Each row is where one point has got to under a steady rotation. How many ticks took it there?
The counts run from 0 to 357.
137	98	121	108	131	119	109	123	142	146	130	129	134	148	150	124	135	120	131	120	151	118	125	131	89	150	155	108	129	143	149	124	133	158	136	130	100	115	99	121	148	122	120	136	167	129	112	123	144	118	126	105	131	132	108	125
45
130	110	117	120	114	123	119	118	149	134	160	124	111	126	146	117	137	115	100	117	147	113	106	124	115	143	151	110	135	126	148	128	120	123	141	134	86	133	111	143	136	120	121	127	146	140	121	112	119	117	119	113	155	140	113	147
41
130	129	145	136	133	132	136	125	114	101	145	151	119	167	108	128	124	112	109	114	109	125	137	139	146	166	140	145	131	131	124	118	133	145	130	135	133	157	147	112	134	116	118	163	128	131	134	122	119	148	122	115	128	120	151	128
81
129	122	137	130	146	130	132	139	150	122	135	165	143	129	98	139	128	146	135	131	98	124	130	147	155	164	136	123	155	121	137	127	142	132	118	131	136	114	131	111	125	106	123	149	106	106	153	105	127	140	136	126	146	140	119	127
283
148	136	133	114	105	129	120	121	107	106	136	88	102	151	144	112	115	122	96	112	160	122	127	116	111	118	120	156	110	113	114	129	114	133	157	131	115	129	132	133	138	128	126	127	142	139	107	139	134	143	101	127	121	143	147	142
10
130	110	130	144	134	127	132	131	138	116	146	150	114	118	131	105	115	141	112	137	143	107	125	159	126	132	158	98	106	145	137	138	120	131	156	131	97	138	145	115	126	126	123	133	134	129	139	95	120	104	126	98	164	162	118	134
266
118	115	135	130	127	123	139	138	126	146	98	147	130	98	125	143	145	112	166	123	121	125	117	128	129	145	148	108	111	149	114	139	162	130	121	119	122	142	120	153	123	146	111	129	142	121	128	139	150	127	118	122	144	126	118	93
94
143	144	137	116	126	143	123	119	122	122	156	105	139	155	123	123	110	146	121	132	123	145	124	116	128	104	99	144	149	97	126	120	123	126	117	158	134	133	112	121	149	119	147	142	126	153	109	141	117	142	113	156	92	107	129	137
180
128	103	138	143	134	126	131	138	119	133	121	126	113	109	127	119	124	146	133	134	125	109	124	155	118	122	166	102	98	172	132	146	125	122	144	129	108	149	131	120	140	120	136	136	149	105	121	127	133	108	109	102	151	161	117	118
265
134	112	131	106	124	130	112	136	134	156	100	94	131	141	144	121	131	131	146	124	141	128	125	117	79	139	147	113	119	120	140	135	129	125	119	133	101	114	85	143	148	121	102	123	152	121	112	154	156	130	108	130	109	138	114	132
17
116	128	122	148	134	122	134	115	141	100	142	150	102	134	101	114	128	131	115	111	107	112	139	136	139	152	142	137	131	111	139	129	117	123	128	135	111	135	126	124	130	111	117	140	102	116	142	91	124	152	126	103	149	128	130	152
58
119	104	119	142	138	111	145	117	119	108	111	145	121	136	113	106	131	133	134	121	147	120	149	127	101	137	157	123	82	141	126	139	127	137	141	136	128	134	123	116	117	138	100	135	126	106	129	115	158	138	116	80	135	130	122	126
61
126	115	149	114	156	140	126	144	141	131	134	154	137	164	117	136	131	97	131	99	102	117	122	119	161	167	127	137	156	110	123	99	151	140	127	127	140	135	135	128	140	125	131	171	132	137	134	130	130	141	125	142	141	127	140	127
279
139	131	135	148	102	144	151	132	117	135	119	135	120	133	120	127	114	92	121	124	115	141	116	144	139	140	117	123	111	127	106	152	140	129	118	136	125	163	141	134	157	129	102	143	129	157	126	143	114	133	131	160	157	127	158	108
114
111	137	123	124	116	132	137	128	134	137	111	139	156	115	142	145	140	104	147	125	151	123	119	123	132	126	121	121	113	149	121	131	155	143	135	97	151	99	137	136	110	161	105	134	124	117	135	143	151	111	143	120	117	128	133	98
325
124	141	118	123	103	139	134	122	140	137	136	114	126	103	134	142	118	126	115	116	117	133	99	118	139	124	91	134	149	103	107	138	130	111	107	125	130	114	95	158	134	136	98	120	102	149	123	147	128	152	121	166	140	119	133	127
350
137	127	117	145	102	136	139	116	100	131	114	118	126	120	149	121	116	119	129	140	146	145	115	147	113	109	108	118	79	157	117	153	121	132	149	115	133	135	155	116	138	143	114	114	146	138	127	150	115	103	145	126	118	147	142	107
138
139	113	134	115	127	130	129	138	150	157	141	149	151	118	148	149	129	132	134	141	126	128	98	148	133	146	131	88	134	162	135	135	151	146	136	116	138	125	135	117	121	107	141	150	152	119	128	128	122	105	140	135	130	159	118	94
304
123	125	129	133	129	141	144	140	118	134	117	151	139	128	130	142	144	94	148	111	119	126	112	116	140	139	109	139	132	119	99	129	156	126	120	113	151	125	135	146	131	143	99	144	120	145	134	143	138	148	131	158	144	108	152	106
120
129	140	143	114	132	125	127	116	99	109	119	69	121	133	112	141	115	150	115	128	138	123	136	121	130	97	114	157	112	129	126	130	119	119	131	127	127	136	133	124	133	128	156	129	154	123	116	154	136	128	103	113	101	134	118	135
5
114	146	137	103	143	122	119	119	118	110	113	89	147	136	129	144	135	148	140	116	133	114	140	114	127	101	123	154	132	130	130	110	124	130	133	119	144	98	127	132	105	130	146	125	127	102	132	143	157	124	132	94	81	125	123	132
0
138	109	140	108	140	127	106	137	110	139	101	100	120	136	138	138	141	118	137	116	131	123	116	101	104	153	144	122	120	126	136	115	146	137	134	131	106	136	107	147	145	123	134	138	174	135	103	147	141	130	100	114	125	125	117	127
44
128	156	130	135	107	145	151	122	130	127	140	112	127	95	129	127	136	106	125	117	127	125	97	121	166	124	102	129	125	124	96	151	147	124	115	122	139	141	124	153	124	149	108	134	117	154	127	147	143	142	112	142	164	122	143	111
323
141	128	155	128	140	145	154	126	115	118	137	138	131	158	99	108	113	133	121	113	110	133	144	119	151	135	133	121	115	140	113	124	150	143	132	149	147	149	131	109	128	129	127	168	134	134	112	122	157	146	116	125	131	127	154	113
285
133	139	131	108	122	135	121	115	106	128	120	104	146	176	120	118	120	136	134	124	151	153	152	116	108	101	102	153	133	106	116	124	119	139	134	144	145	115	120	102	136	118	142	126	122	138	130	148	136	132	128	144	79	118	140	125
181
126	136	100	150	111	121	123	98	139	125	143	132	128	119	141	100	118	143	124	136	149	135	148	149	112	111	107	133	126	117	136	140	89	118	125	129	122	100	126	116	123	120	114	97	87	113	138	106	130	132	137	114	131	143	127	133
189
112	157	113	141	115	124	137	109	131	98	149	152	130	112	132	132	116	119	102	132	128	134	124	148	148	117	99	141	124	133	122	131	114	124	145	121	143	129	166	114	129	137	136	117	115	124	145	114	75	125	157	134	140	131	142	126
135
138	116	121	135	110	126	106	121	139	136	129	102	106	112	138	122	120	144	114	126	140	122	108	137	105	141	131	114	143	107	149	148	102	111	127	130	85	127	112	140	138	97	113	113	128	122	118	126	108	124	108	130	136	150	101	142
13
117	155	123	136	123	129	128	117	140	135	136	126	144	102	115	143	107	166	145	150	113	152	126	141	145	118	96	116	143	128	137	146	118	130	99	140	148	114	123	122	128	118	147	109	101	117	140	124	120	122	143	144	126	125	110	112
156
136	128	132	142	138	121	119	132	108	99	120	107	111	170	108	101	114	124	122	109	132	118	154	132	126	130	110	174	140	88	122	110	91	114	134	123	115	131	134	125	149	117	137	128	110	123	130	125	121	151	113	136	135	121	145	154
213
133	130	135	109	118	128	126	122	143	156	137	121	160	109	145	159	121	146	140	134	134	134	108	126	130	128	124	104	124	172	129	146	159	144	124	125	144	117	131	122	116	137	139	134	155	116	124	148	136	107	133	115	103	134	108	88
331
134	125	113	109	115	127	124	115	146	159	135	149	165	120	142	135	126	133	151	129	141	162	133	141	114	125	109	103	147	134	136	131	121	140	117	124	147	94	125	106	128	125	107	120	121	130	127	130	126	106	162	143	102	125	117	102
150
111	115	115	102	143	120	107	117	144	130	117	121	154	136	125	137	135	152	152	120	135	123	143	115	113	140	131	128	140	120	155	114	130	139	120	130	133	90	100	128	117	117	115	124	120	97	130	124	158	139	126	100	99	114	100	128
23
140	130	110	115	110	128	100	126	136	158	134	121	122	99	163	133	134	144	137	139	150	135	107	139	115	111	116	102	138	136	140	139	114	120	123	120	113	108	120	148	132	124	136	104	143	131	133	144	105	93	146	151	118	132	107	125
172
128	126	148	122	149	121	126	124	122	106	162	116	114	150	117	102	123	124	87	117	129	128	144	122	135	125	135	144	128	116	128	114	118	139	156	146	124	147	143	109	132	122	154	144	147	137	121	125	130	126	110	115	122	131	143	154
235
127	145	127	150	125	143	155	133	111	115	105	120	118	125	114	126	116	102	131	113	118	118	130	130	157	138	100	148	117	119	99	145	139	119	132	110	146	133	144	130	120	146	102	146	98	115	147	145	143	156	119	129	153	124	164	113
318
120	122	122	112	133	137	108	123	156	146	170	117	138	106	156	115	152	144	127	125	150	127	113	115	112	116	138	104	154	121	152	118	118	133	137	129	118	96	113	133	116	138	143	107	142	134	124	117	116	93	137	112	116	130	110	134
200
